In the data rows, zero lies at 4.5, halfway between 4 and 5.
Some points, one per row:
[0 7 6 4 9 7 3 6 6 1 5 3 2 5 3 6 5 0 7 6 4 3 2 6 4 4 7 2 5 5 5 5 7 5 9 6]
[4 4 4 6 3 4 3 4 5 5 5 5 4 4 5 5 3 0 4 6 6 3 6 3 6 5 5 3 3 1 7 4 3 7 4 5]
[6 1 4 2 4 4 5 5 7 5 3 3 6 5 4 5 6 9 5 4 4 5 8 4 3 7 4 3 6 6 5 3 2 5 4 3]
[1 1 3 5 7 9 4 4 5 7 7 5 4 4 3 6 5 9 7 7 7 0 4 2 6 5 6 4 5 8 6 4 5 4 4 5]
[6 8 3 4 3 2 5 4 3 7 3 2 4 3 5 4 3 5 3 4 3 8 6 5 6 3 3 7 4 6 7 5 4 5 2 2]
[6 4 3 4 7 3 5 2 4 1 4 5 5 6 6 4 3 4 4 3 4 7 4 4 5 5 4 6 3 5 3 5 5 3 4 5]
[7 7 3 4 5 2 5 5 5 4 5 4 8 6 6 4 7 1 3 3 5 6 4 5 3 4 4 6 8 6 6 4 3 4 2 3]
[6 6 6 8 6 5 6 4 4 5 3 5 6 7 5 5 7 5 4 2 6 8 6 5 1 5 3 4 5 4 6 3 3 3 7 3]
[5 6 4 4 6 4 5 4 5 6 4 4 6 5 3 5 5 0 5 5 3 3 5 5 5 5 3 6 5 0 7 4 4 7 4 3]
[6 3 3 4 4 3 5 3 5 6 3 3 7 5 3 5 5 0 6 4 3 9 6 5 5 4 4 5 3 1 4 4 1 6 2 4]
[0 6 5 7 6 9 2 4 4 6 6 5 2 5 4 3 5 7 8 7 4 4 1 3 5 3 6 0 5 6 5 5 8 5 9 4]
[7 7 3 5 4 2 6 3 4 3 3 2 4 5 5 4 4 9 3 4 3 3 3 5 5 5 3 5 4 5 8 5 5 4 1 4]
[6 3 5 5 2 2 5 4 3 4 4 8 5 6 8 4 4 4 3 3 3 5 4 6 5 4 4 4 5 7 3 4 5 2 1 3]
[6 7 5 1 2 2 4 6 4 6 4 4 4 3 6 4 3 4 3 4 5 6 8 4 5 6 4 7 5 4 5 5 5 4 2 7]
[5 3 2 4 7 2 5 6 3 6 6 4 7 4 4 5 5 2 5 4 3 6 3 3 7 4 3 8 3 3 6 4 4 5 1 4]
[7 8 5 5 4 3 5 4 5 6 6 8 4 3 7 3 4 4 3 3 5 6 5 4 5 5 3 6 4 7 4 5 4 5 4 6]
[7 7 2 5 8 2 5 6 4 4 5 5 8 5 5 4 6 6 3 3 5 7 5 5 4 4 4 6 6 8 5 3 3 4 3 4]
[6 8 2 5 1 4 6 6 3 4 3 3 7 7 5 5 7 7 4 3 6 6 3 4 3 7 4 6 6 5 5 4 4 5 6 0]
[6 6 7 6 3 4 6 4 5 5 2 4 6 5 4 5 7 6 3 2 5 1 5 7 1 3 3 5 4 5 4 2 3 3 9 4]
[6 6 2 4 4 4 5 2 3 5 5 8 4 5 5 4 3 1 4 5 5 5 6 4 6 6 4 5 3 2 5 5 4 5 9 6]
[7 0 7 5 4 4 7 5 4 0 2 2 6 4 4 5 6 3 3 2 3 7 4 8 1 4 2 7 4 3 2 4 4 3 5 2]
[0 7 5 5 8 8 4 6 4 5 5 4 3 3 2 6 6 1 8 6 4 5 2 6 5 4 6 0 5 6 3 4 7 5 9 6]
[7 9 7 6 3 3 6 6 4 3 2 4 7 3 5 3 4 8 6 4 2 3 2 8 4 2 3 4 3 5 4 3 1 4 6 5]
[1 6 4 5 3 7 4 5 5 7 5 3 4 3 2 5 5 0 7 6 3 2 5 4 5 4 5 0 4 5 3 5 5 5 9 4]
[6 0 8 6 2 4 7 7 4 2 3 2 5 5 5 5 6 6 5 3 3 5 3 8 1 4 1 5 5 4 2 4 2 3 6 2]
[0 5 4 7 7 9 4 3 5 6 5 8 4 3 4 6 5 9 7 8 7 5 1 2 7 3 7 1 7 5 5 4 7 5 9 6]
Here are 10 more points, each followed by its number:
[7 5 5 5 4 2 5 3 5 3 3 5 8 6 5 4 4 8 3 4 4 6 6 5 5 4 4 6 4 3 1 4 2 3 0 6] 0
[7 4 5 2 2 3 5 4 3 6 4 4 3 4 7 4 3 8 3 5 4 6 5 4 4 6 5 5 4 4 4 6 4 5 0 5] 1
[3 4 5 8 5 4 3 6 5 6 5 2 6 5 1 5 4 0 7 5 5 1 4 3 6 3 5 6 3 1 4 5 5 6 5 3] 2
[5 3 5 2 4 5 6 3 5 3 3 5 6 8 6 5 7 8 3 2 6 3 5 5 1 3 4 6 6 5 4 3 2 4 0 3] 3
[6 3 5 2 4 3 3 5 4 5 4 8 3 3 7 5 3 4 2 4 3 9 5 4 5 8 5 6 2 3 2 5 6 4 6 5] 4
[6 6 4 2 4 4 6 7 5 5 3 3 7 7 5 4 7 6 4 4 5 7 5 4 3 5 4 5 7 6 5 3 2 5 0 2] 5
[7 5 5 2 3 2 6 4 4 5 4 6 7 8 7 4 4 5 4 4 2 3 6 5 6 3 4 6 3 7 3 4 3 3 6 5] 6
[6 2 3 3 5 3 5 3 4 5 5 2 4 3 6 5 3 0 3 4 4 6 5 4 6 4 4 7 2 3 3 5 3 4 5 7] 7
[0 3 6 5 6 9 3 4 5 5 5 4 3 4 3 5 5 9 8 7 5 0 3 3 6 2 7 2 7 3 7 4 8 4 9 8] 8
[0 1 6 8 3 9 2 6 6 8 7 5 2 3 2 4 5 9 7 7 5 0 4 3 5 4 7 1 7 7 6 4 6 5 9 6] 9
Which two of these numbered points are nearest to each point below, looking only along the 4 directions in which the first points spread most? Their numbers follow each, nearest first.
[0 3 7 7 8 9 3 2 5 5 5 3 2 4 3 4 6 9 8 6 4 1 3 3 4 5 7 0 6 5 4 5 7 4 3 6] > 9 8
[6 3 3 4 3 5 6 7 4 1 3 4 8 7 6 5 7 9 3 3 7 6 5 5 1 5 4 3 6 5 3 4 5 4 4 1] > 3 5
[6 3 8 5 7 4 7 5 5 2 3 0 6 3 5 5 6 9 4 2 4 9 6 8 0 3 2 6 4 6 1 3 3 3 8 2] > 3 5
[6 6 2 6 3 4 6 5 4 5 4 3 7 8 4 4 7 8 3 3 5 4 3 5 2 8 4 5 6 6 6 4 2 5 4 2] > 3 5
[1 5 4 3 6 8 5 5 5 3 5 2 2 4 4 6 5 7 8 6 5 7 4 6 5 2 6 0 5 4 4 5 8 5 5 7] > 8 9
[6 5 4 5 3 1 6 4 5 5 5 5 8 9 5 4 5 7 3 4 4 9 7 5 5 4 4 7 6 7 1 4 3 2 2 5] > 0 5
[3 4 4 4 2 5 4 3 6 8 5 2 5 4 2 5 4 2 7 5 4 4 3 4 6 2 5 5 4 1 3 4 3 7 9 2] > 2 7
[7 5 6 7 4 2 7 5 5 5 3 3 7 4 3 4 4 5 6 4 3 6 4 6 5 4 2 7 3 4 4 3 3 4 7 4] > 6 4
[4 3 3 5 4 3 4 3 5 6 5 2 5 4 2 5 3 0 5 5 6 5 5 4 7 4 4 7 2 1 8 5 2 6 4 5] > 7 2
[6 2 3 5 4 4 5 4 4 4 3 4 7 8 4 4 7 6 4 3 6 4 4 4 2 7 4 5 6 7 5 4 2 4 0 6] > 3 5
[1 2 4 4 2 6 3 2 5 6 4 1 5 6 2 5 4 0 7 6 6 2 5 3 6 6 5 2 6 5 5 5 6 6 4 4] > 2 7
[6 7 7 5 6 3 6 7 5 1 3 2 7 6 4 4 5 5 4 3 3 4 6 8 2 2 2 6 4 3 5 3 3 3 4 5] > 6 0
[3 5 4 3 5 5 4 6 5 8 7 2 4 2 2 5 4 0 5 6 6 0 5 3 5 6 5 2 2 4 4 5 6 6 3 3] > 2 7
[6 2 3 2 4 2 3 5 3 4 4 7 4 5 5 5 2 0 3 4 5 3 4 4 7 5 4 5 3 1 6 5 4 5 9 7] > 7 2
[6 7 8 5 4 4 8 4 4 3 2 4 5 5 4 5 6 6 3 3 5 9 5 8 1 2 2 7 4 6 4 4 4 3 5 3] > 6 0
[7 6 6 4 4 4 7 6 5 3 3 2 6 5 3 5 6 4 5 1 5 2 4 6 1 4 3 4 4 4 4 3 2 4 2 6] > 6 5
[6 4 2 5 4 4 7 4 4 3 3 5 7 8 4 5 7 5 3 3 6 5 5 4 2 5 4 6 8 4 4 3 3 4 1 2] > 5 0
[1 3 4 6 7 7 2 3 5 6 5 3 4 4 1 5 4 0 6 6 5 0 3 4 5 5 5 2 3 5 5 5 8 5 4 3] > 2 8
[4 5 5 3 6 5 4 5 5 4 4 5 6 6 3 5 4 1 7 5 3 5 4 5 6 6 4 6 3 2 3 4 4 7 1 2] > 7 2
[6 4 5 7 2 1 5 6 5 6 4 6 8 5 7 4 4 7 4 4 3 5 8 6 5 2 3 7 3 5 2 4 3 3 3 5] > 0 5
[6 4 4 3 2 1 4 4 4 3 5 6 6 6 9 4 4 9 3 5 3 6 7 6 6 3 4 5 5 5 2 4 4 3 1 3] > 0 5
[7 5 5 2 4 2 3 4 4 4 4 8 2 3 6 4 3 6 1 5 5 6 8 4 4 7 5 6 4 3 6 6 4 5 2 5] > 1 4
[6 3 6 1 6 3 2 6 5 4 5 7 3 4 7 4 3 3 3 4 4 6 5 4 4 7 5 7 3 6 2 5 6 4 6 5] > 4 6
